Each path below is one point turned by a fixed rotation once a step. After each direction that follows a path, write how fast that rotation turns it, in degrees each step (0 if it stays still).
Each turn is a multiple of 5 degrees from 10 to 175, or 0.
Each row of a path follows its step; steps can be skipped.
Path 1:
step 0: -.09,.20,-.11,.15,.05,.13,-.17,.03,.23,-.01,.10,-.27,-.07,.03,-.12,.03,-.03,.14,-.23,.01,.21,.04,.19,-.05,-.19,-.20,.05,.06,.00,.03,.14,.14,.03,-.04,.20,-.14,.23,.12,.22,-.42,.02,-.02,-.26,.19,-.20,.09,-.07,-.03,-.28,.18
step 1: -.06,-.29,-.05,.22,-.02,.20,-.05,-.11,.15,.35,.02,.12,-.02,.08,.02,.29,.05,.20,.07,.01,.23,.03,.13,-.10,-.11,-.14,.19,-.16,-.13,.04,.04,.15,-.01,-.07,-.08,-.08,.40,.07,.25,-.23,.14,-.11,-.15,.15,.28,-.20,-.05,.12,-.01,.02
step 2: .18,-.39,-.11,.03,-.23,.25,-.24,-.09,.14,.12,.22,.18,-.10,-.11,-.05,.01,.03,.04,.00,-.03,.06,.19,.12,-.01,-.43,.04,-.01,-.07,.05,.22,-.09,-.07,-.12,-.03,-.03,.11,.06,-.25,.04,-.39,.06,-.05,-.09,.05,.08,.27,.15,.03,-.15,-.04
step 3: -.27,-.08,.05,.09,.12,.19,-.34,-.12,-.15,.16,.13,.06,-.12,.11,-.12,.09,.00,-.05,-.19,-.13,.01,.03,.00,.12,-.11,.14,-.08,.07,-.05,.30,.01,-.03,.11,.15,.07,.19,-.11,.17,.34,-.32,.02,.02,-.20,.12,.03,.14,-.12,.22,-.36,.08
step 4: -.38,-.20,-.05,.02,.00,.40,-.02,-.05,.16,-.14,-.08,-.06,.04,.13,-.15,.14,.03,.15,.08,.19,.14,-.07,.23,.17,-.09,.13,-.02,.10,-.12,.29,.02,-.03,.06,-.15,.02,-.12,.21,.18,.19,-.24,.00,-.10,-.35,.05,-.03,.20,-.15,-.07,.08,-.10
step 5: -.14,-.30,-.01,.07,-.11,.24,-.23,-.14,.15,-.07,.34,.13,.16,-.23,-.19,-.05,.16,.22,-.03,-.01,.11,.09,.04,-.01,.04,.12,-.10,-.29,-.03,-.05,.10,.19,-.14,-.09,.04,-.25,.01,.09,.17,-.39,-.07,-.01,-.12,-.05,.22,-.04,-.18,.01,.05,.09
step 6: .05,-.23,-.05,.01,.30,.39,-.20,.01,.01,-.03,.43,.20,.07,-.03,.19,.15,.16,.10,.21,-.05,-.01,.03,.05,-.04,-.18,.35,-.02,-.10,.05,.19,-.08,-.02,-.26,.18,-.10,.15,.02,.09,.19,-.08,.12,-.03,-.19,.01,-.11,-.01,.00,.23,-.07,.01
step 7: -.24,-.16,.08,.00,.32,.28,.03,.04,.13,.00,.38,.06,-.03,.06,-.07,-.06,-.14,-.03,.00,-.25,.29,.10,-.09,.11,-.22,.01,-.19,.02,-.01,.33,.03,-.18,.05,-.16,.17,-.13,-.10,.22,.12,-.15,-.15,.07,-.13,-.15,-.14,.19,.04,.04,-.12,-.23
step 8: -.37,-.10,.08,.14,.05,.22,-.16,.08,-.09,.05,.22,.02,.12,-.01,-.09,.09,.05,.17,-.01,.00,-.15,-.13,-.10,.20,.15,-.02,-.22,-.33,-.12,.12,-.08,.19,-.03,-.23,.11,-.15,.21,.11,.05,-.09,-.06,.18,-.41,.10,-.15,-.07,.02,.04,-.07,-.33
step 9: -.03,-.14,-.12,.18,.22,.38,-.27,.20,.19,-.09,.25,.06,.00,-.21,-.12,-.05,.05,-.18,.10,-.04,-.03,.13,.01,-.04,.09,.03,-.01,-.06,.02,.11,.13,.17,-.31,-.07,-.29,-.05,.16,.01,-.08,-.30,-.21,-.10,-.22,.07,-.10,-.17,-.03,-.17,.16,-.21
step 10: .00,-.16,.22,.02,.34,.34,-.16,.11,.04,.16,.09,.34,.24,-.25,-.08,.13,.01,-.12,-.17,-.20,-.06,.37,-.05,-.02,.02,.04,.07,-.18,-.05,.16,-.04,-.24,-.18,.11,.02,-.10,.01,.16,.11,.02,-.02,.04,-.05,-.09,.17,-.05,.03,.09,.01,-.28
step 11: .02,.06,.04,-.20,.38,.15,-.24,.19,.09,-.02,.07,-.04,.24,-.26,-.14,.06,-.06,.23,-.01,.02,-.10,.01,-.02,.11,-.17,-.10,-.18,-.02,-.18,.30,-.34,-.14,-.16,-.02,.14,-.02,.04,.08,.02,-.07,-.10,-.04,-.14,.12,-.32,.16,.05,-.11,-.21,-.25
Speeds:
-.03,-.04,.00,-.10,.00,.00,-.03,.01,.01,-.12,-.01,.00,.04,-.10,.00,-.02,-.04,.02,-.01,.01,.01,-.04,.03,.04,.01,.02,.09,.01,-.06,-.03,-.02,-.07,-.08,-.01,.02,-.04,-.02,.01,.09,.07,.02,-.01,.05,.02,-.01,.02,-.14,-.01,-.01,.09 -> 55
.00,.05,-.07,-.01,.00,-.02,-.03,.04,-.06,-.02,.05,-.09,.00,.04,.00,.00,.00,.01,-.07,-.06,-.05,.02,-.05,-.08,-.01,.07,.03,.12,.01,.02,.10,.07,-.08,.05,-.06,.02,-.04,-.01,.09,.00,.01,-.03,-.04,.04,-.04,-.06,.03,.01,.00,.01 -> 120
-.07,.04,-.05,-.02,-.05,-.02,.00,-.02,.03,.00,.04,-.06,.05,.02,-.08,-.07,-.03,.06,.09,.05,-.02,-.02,.01,-.07,.01,-.10,-.02,-.02,-.05,.01,-.04,.01,.07,-.06,-.09,-.07,.03,-.02,.04,.02,-.01,.04,-.08,.04,.05,-.09,.00,.01,.06,.03 -> 95
.12,-.01,.02,.00,.01,-.03,-.08,.06,.09,-.07,.01,-.05,-.01,.04,-.01,-.06,.03,-.09,.02,.08,.04,-.04,.05,.01,-.06,-.03,-.05,.05,.01,.06,.01,-.01,-.05,-.08,.05,-.05,-.05,-.02,.01,-.06,-.02,-.03,.03,.02,-.05,.01,.05,-.05,.05,.02 -> 160
.09,-.03,.06,-.12,-.01,.01,.03,-.04,.03,.06,.10,-.02,-.03,-.03,.00,.04,-.05,.02,.03,.03,-.01,.02,-.03,-.03,-.08,.02,-.01,-.01,-.04,.04,-.07,-.05,.07,.06,-.02,.07,-.07,-.05,.09,.01,-.02,.03,.08,.02,-.02,-.05,.02,.01,-.01,-.08 -> 85
Path 2:
step 0: .04,.13,.01,.18,.27,-.12,-.07,.15,.12,.09,.12,.13,-.07,-.01,-.04,.18,.20,.07,-.19,-.19,.18,-.25,.24,-.13,.31,.11,.01,.04,.19,.00,-.19,.13,-.21,-.02,-.04,.01,.14,-.10,.32,.09,-.36,.08,-.11,.06,-.09,.03,-.14,.03,.18,.05
step 1: .02,.14,.04,.17,.13,.00,.19,.00,.19,.14,-.12,.04,-.30,-.14,.02,-.05,.17,.36,-.06,-.08,-.04,-.19,.03,.00,.23,-.22,.27,-.10,.14,-.06,-.05,-.03,.04,.07,.00,.10,-.11,.03,.20,.10,-.10,.34,.20,-.28,-.18,-.14,-.10,.06,-.16,-.13
step 2: -.09,.08,.11,.26,.00,-.24,.03,-.16,-.17,-.03,.07,-.11,.01,.00,-.08,.24,.22,.09,-.04,.01,.06,-.34,.33,-.05,.10,-.01,-.05,.08,.02,-.04,.08,-.16,-.03,-.12,.16,.04,-.28,-.16,-.03,.10,-.33,.29,.06,.01,-.38,-.12,.04,-.05,-.02,.03
step 3: .06,.18,-.02,-.04,.29,-.08,.25,-.11,-.02,.07,-.29,-.29,.05,-.02,.12,-.14,.17,.06,.27,-.23,-.18,-.24,.02,-.23,.12,-.19,.04,.03,.05,-.08,-.10,.08,.00,-.15,-.16,.21,-.26,-.01,-.01,.02,-.17,.04,-.11,-.08,-.18,-.20,.15,-.14,-.04,.13
step 4: .12,-.16,-.01,.00,.28,.03,-.11,-.07,-.17,-.20,-.03,-.15,-.12,.11,.02,.14,.27,.00,-.09,-.10,.01,-.26,.03,-.17,-.13,.07,.08,.13,-.02,.07,-.22,.12,.18,-.22,.24,.01,-.37,-.11,.10,-.03,-.04,.04,-.09,-.04,-.15,-.11,-.19,-.10,-.45,.08
step 5: -.02,.04,-.11,-.16,.33,-.15,.15,.04,.06,-.10,.28,-.13,-.12,-.09,.02,.02,.10,.00,.06,-.23,-.06,-.41,.06,-.26,-.12,.14,.10,.22,-.04,-.14,.10,.02,-.01,-.31,-.05,.21,.12,.04,.07,.15,-.05,-.02,.01,-.25,.17,-.06,-.10,-.28,-.03,-.04
step 6: .12,.12,-.06,-.06,.18,-.08,-.18,-.04,.16,.04,.20,-.30,-.27,-.02,.07,.16,-.01,-.05,-.29,-.12,-.17,-.04,.00,-.01,.02,-.18,.23,-.12,-.21,-.19,.04,.27,.22,-.17,.24,.03,-.24,-.02,.15,.01,-.04,-.09,.14,-.15,-.06,-.08,-.30,-.14,.11,.08
step 7: -.09,.10,.18,.17,.21,-.02,-.06,-.05,.20,.00,.28,-.06,-.31,-.13,.20,.03,-.21,-.12,-.02,-.24,.01,-.27,.37,-.30,.13,-.01,-.06,-.06,.06,-.05,.12,.04,.11,-.04,.18,.12,-.03,-.13,.09,.16,-.04,.12,-.12,.15,.20,.13,-.01,-.02,-.02,.20
step 8: .02,.30,-.05,.16,.21,-.07,-.10,-.05,.04,.13,-.24,-.14,-.45,-.29,.05,.05,-.22,.07,-.05,.09,-.16,-.07,.06,-.12,.26,-.22,.33,.27,-.12,.09,.22,.04,.01,-.04,.06,.01,-.09,-.02,.02,.00,-.07,.00,-.06,.16,.02,-.13,-.11,-.14,-.13,-.03
step 9: -.14,-.05,.01,.01,.37,-.16,-.08,-.15,.11,.04,-.09,.09,-.06,-.12,.09,.14,-.08,.04,-.14,.05,.11,-.18,.27,-.17,.29,.15,.05,.15,.11,-.09,.06,.11,.06,-.16,.00,-.13,.01,-.29,.26,-.03,-.30,-.16,-.03,.28,-.31,.10,-.02,.09,-.05,-.03
step 10: -.27,-.03,.13,.03,.11,.03,.15,-.03,.17,.07,-.25,-.05,-.19,-.21,-.03,-.14,-.08,-.01,.03,.05,.07,-.27,-.07,-.17,.12,-.09,.35,.13,.19,-.08,-.09,.05,-.04,-.07,-.26,.13,-.16,-.15,.27,-.02,-.26,.02,.23,-.14,.09,-.20,-.16,.12,-.07,-.09
step 11: -.26,.06,.17,.08,.06,-.07,-.12,.05,-.05,.02,-.02,-.15,-.08,-.10,.04,.26,.25,.11,-.10,-.12,.11,-.08,.24,.10,-.18,.10,.22,.17,-.01,-.03,-.24,-.27,-.03,-.04,.19,-.01,-.23,-.30,.24,.02,-.33,-.02,.15,.06,-.15,-.16,-.12,-.08,.09,-.04
Speeds:
-.06,-.04,.01,.01,-.02,-.03,-.04,.00,-.03,.01,.08,.03,.03,.03,.01,-.03,.05,.05,.05,-.07,.02,-.02,.03,-.04,.01,.06,-.05,.02,.07,-.04,-.03,-.03,.00,-.02,.10,.07,.12,-.07,.02,.06,-.02,-.05,-.01,.12,-.05,.08,.04,-.02,.03,.03 -> 160
-.07,-.03,.00,-.04,.03,.01,.01,.03,.02,.09,.04,.02,-.04,.10,-.01,.04,.07,-.10,-.02,-.07,-.01,-.01,-.06,.00,.00,-.07,-.08,.01,-.02,.05,.10,-.09,.07,-.04,.02,.06,.00,.04,.00,-.08,.02,-.07,-.04,-.03,.01,-.03,-.02,-.03,-.04,.03 -> 40
-.07,.01,-.04,-.03,-.01,-.08,.04,.06,.04,-.01,.01,.08,.05,-.03,.07,-.04,.01,-.07,-.02,.03,-.02,-.06,.04,-.08,-.07,.01,-.03,.02,.05,.12,.03,.08,.01,.00,-.02,.05,-.02,.05,.00,.02,-.06,.08,-.06,-.02,.04,.04,.06,.01,.08,-.03 -> 155
-.15,.01,-.04,.00,-.08,-.02,.05,-.01,.06,-.03,.06,.00,-.02,-.03,-.08,.05,-.03,.03,.06,.02,.04,.04,.02,-.06,-.05,-.05,-.02,-.09,-.05,-.06,-.01,-.01,.01,.01,.02,.01,-.02,.00,.02,.02,-.03,-.01,.09,-.10,-.06,.02,-.04,.02,.04,.04 -> 80
-.01,-.07,-.05,.03,-.01,.08,.02,-.03,.05,-.07,-.02,-.03,-.08,.01,.06,-.05,.02,-.13,-.01,-.02,-.02,.01,-.03,.00,.09,.00,-.05,-.04,.08,.04,-.12,.04,.03,.09,.00,-.01,.02,-.05,-.01,.05,-.04,-.01,.02,-.05,.00,.00,-.03,.01,-.01,.07 -> 115
Path 3:
step 0: .14,-.17,.02,-.19,.00,-.04,-.14,.26,-.17,-.27,.07,-.16,-.02,.15,-.24,.20,.12,.08,.07,.08,.18,-.16,-.23,-.10,.12,-.09,.21,-.10,-.02,-.12,-.16,-.18,.02,.20,-.02,-.35,.24,-.01,-.18,.11,.09,.18,-.04,.01,-.19,-.12,-.09,.01,.13,.21
step 1: .15,-.26,-.10,.03,.09,-.26,-.08,-.29,-.09,-.04,-.15,.11,-.05,.06,-.07,.01,.12,.03,-.18,.15,.15,-.03,-.23,.23,.35,-.05,-.01,.32,.16,.01,-.05,.05,-.18,.16,-.12,-.04,.02,-.08,.12,-.14,-.04,-.20,.06,-.07,-.01,-.02,.31,.17,.21,-.18
step 2: -.12,-.05,.04,.06,.09,-.16,-.07,-.12,.15,.05,.12,-.18,-.09,.04,.31,.11,.19,.21,.08,-.10,.28,.02,-.10,-.14,.01,.08,.24,-.07,.03,-.08,-.01,.15,.43,-.09,.18,.01,-.04,-.20,-.19,-.03,-.24,-.12,-.03,.14,-.13,-.23,.06,.10,.14,-.24
step 3: -.19,.01,-.14,-.20,-.12,-.36,-.18,.13,-.09,-.05,.02,-.16,-.24,-.20,.05,.18,-.08,-.07,.05,.19,.03,-.17,-.07,-.22,-.04,-.24,-.01,.07,.04,-.11,-.26,-.10,.16,.03,-.19,-.29,.25,.07,-.11,-.03,.20,-.11,.00,.14,-.04,.28,-.06,-.06,.11,-.10
step 4: .07,-.13,-.11,.07,-.03,.05,.04,-.02,-.05,.02,-.30,-.05,-.18,.02,-.02,-.08,.17,.28,-.17,-.10,.16,-.04,.05,.12,.00,.15,-.11,.08,-.02,-.15,.07,.11,-.08,.18,-.14,-.08,-.08,.10,.11,-.05,.11,.08,.29,.11,-.11,.24,-.11,.37,.40,-.34
step 5: .15,-.09,-.05,.15,-.08,.06,-.24,-.06,.17,-.06,.04,-.12,-.23,-.01,-.14,.01,.06,.07,-.05,-.02,.10,.04,.07,-.26,-.01,-.28,.33,.01,-.12,.02,-.10,.08,.13,-.09,.19,-.02,-.31,-.37,-.26,.29,-.09,.07,.12,.14,.07,.11,.10,.17,.10,-.03
step 6: .05,.12,-.20,-.14,-.13,-.26,.02,.01,.25,.01,.06,.12,-.01,-.19,.00,.07,.03,-.06,.03,.07,.21,.32,.04,-.03,-.04,-.08,.03,.17,-.30,-.08,-.15,-.23,-.01,.17,-.12,-.27,.15,-.04,-.01,.16,.20,-.32,.16,-.11,-.27,.09,.08,.17,-.16,-.07
step 7: .02,.02,-.16,-.15,.14,-.05,.06,-.03,.17,-.03,.05,-.14,-.22,.08,-.16,-.10,.08,.27,.26,-.01,.16,-.10,.04,-.01,.09,.07,-.35,.18,.03,-.04,.24,.37,.11,-.04,-.10,-.15,-.21,.16,.08,.14,-.06,.16,.25,.02,-.18,.07,.08,.10,-.17,-.24
step 8: -.18,-.03,-.07,.35,-.17,-.02,-.01,.10,.09,-.07,.22,.13,-.03,-.13,-.32,-.09,-.03,-.12,-.23,.01,.07,-.09,.04,-.40,.11,.06,.17,-.03,-.17,-.04,.04,.23,.18,-.01,.23,-.13,.09,.16,-.18,.09,-.03,.07,.04,.05,.21,.24,.26,.09,-.09,-.15
step 9: .18,.09,-.05,-.05,-.27,.01,.19,.05,.24,-.15,-.05,.08,.06,.14,-.09,.31,-.05,.17,.16,.11,.40,.03,.03,-.10,-.04,-.12,.06,-.05,-.11,-.24,.00,-.22,-.09,.25,.02,-.19,.07,.35,.02,-.03,.13,.02,.17,-.04,.03,-.13,.09,.18,.07,.25
step 10: .14,-.27,-.24,.15,-.02,-.18,-.10,-.40,.08,-.24,.07,-.06,-.27,.22,-.10,-.19,-.09,.03,.03,.16,.09,-.03,-.10,.14,-.03,-.04,.06,.23,.16,.06,.25,.03,-.01,-.01,-.02,-.25,-.15,.12,.19,.15,.01,.23,-.19,-.10,-.08,-.10,.19,.07,-.07,-.05
step 11: .13,-.10,-.19,.14,.01,-.40,-.04,.15,-.05,-.04,.11,-.10,.16,-.15,-.09,-.07,.08,-.13,.07,-.12,.17,.00,.21,-.10,.14,.23,.42,.01,-.05,-.14,.14,.00,.28,-.04,.24,-.03,.20,.05,-.06,-.19,-.24,-.01,.06,-.14,-.07,-.14,.14,.11,-.08,-.09
Speeds:
-.02,-.01,.02,-.04,-.04,-.02,.09,.00,.02,-.05,-.01,-.02,.04,.03,-.01,.01,-.03,.02,-.02,.09,.02,.04,-.03,.01,.13,.02,.00,.01,.03,.03,-.07,-.05,.07,.00,.03,-.03,.01,.03,.03,-.07,-.04,.11,-.11,.04,.07,-.07,.04,.02,.00,-.06 -> 40
.04,-.03,.05,.03,.04,.01,.04,-.02,.01,.02,.02,-.05,.03,-.02,-.12,-.03,.11,-.04,.00,-.01,.02,.03,-.01,.07,.05,-.04,-.05,.03,.01,.09,-.01,-.08,.08,.02,.00,-.05,.01,-.08,-.03,-.01,-.04,-.03,.11,-.05,-.03,-.01,-.05,-.05,-.07,.00 -> 65
-.02,-.04,-.04,.00,.03,-.02,-.03,-.04,.00,.14,-.08,.00,.00,.03,-.05,.00,-.02,.06,-.04,.13,-.12,-.03,.01,.02,-.03,.07,.01,.00,-.01,-.04,.00,.03,.00,.02,.04,-.07,-.03,.00,.04,.03,.00,.01,.09,.02,.01,-.10,.02,-.04,-.01,-.01 -> 120
-.05,.06,-.02,.01,.00,.00,.09,-.07,-.01,.07,-.05,-.08,-.01,-.02,-.05,-.05,.01,-.05,.01,-.07,.01,-.06,-.07,-.07,.01,-.01,.15,-.04,-.01,.09,.01,.02,.00,.02,-.04,.04,-.06,.02,-.01,.06,.03,.03,-.06,.03,-.07,-.04,.01,-.02,.00,-.03 -> 130
.01,.01,.01,-.03,.02,.03,.07,.02,.01,.02,.01,.00,.10,-.06,.05,.00,.03,.02,-.05,-.02,.05,.04,.00,.01,.00,.12,.02,-.04,-.06,-.07,.05,-.05,.03,.05,.07,.04,.02,.07,.04,.01,-.07,-.03,.03,-.02,-.12,-.03,-.08,.07,.06,-.03 -> 155
-.06,.01,.02,.08,-.03,.00,.03,.05,.02,.00,-.01,.02,-.03,.08,.05,-.05,.07,.07,-.01,-.07,-.01,.07,.01,.06,-.02,.09,.06,-.01,-.09,.03,-.02,.04,-.03,.00,-.06,-.09,.10,-.04,-.04,-.07,.07,.00,-.01,-.03,.02,-.05,-.01,.05,-.04,-.02 -> 160
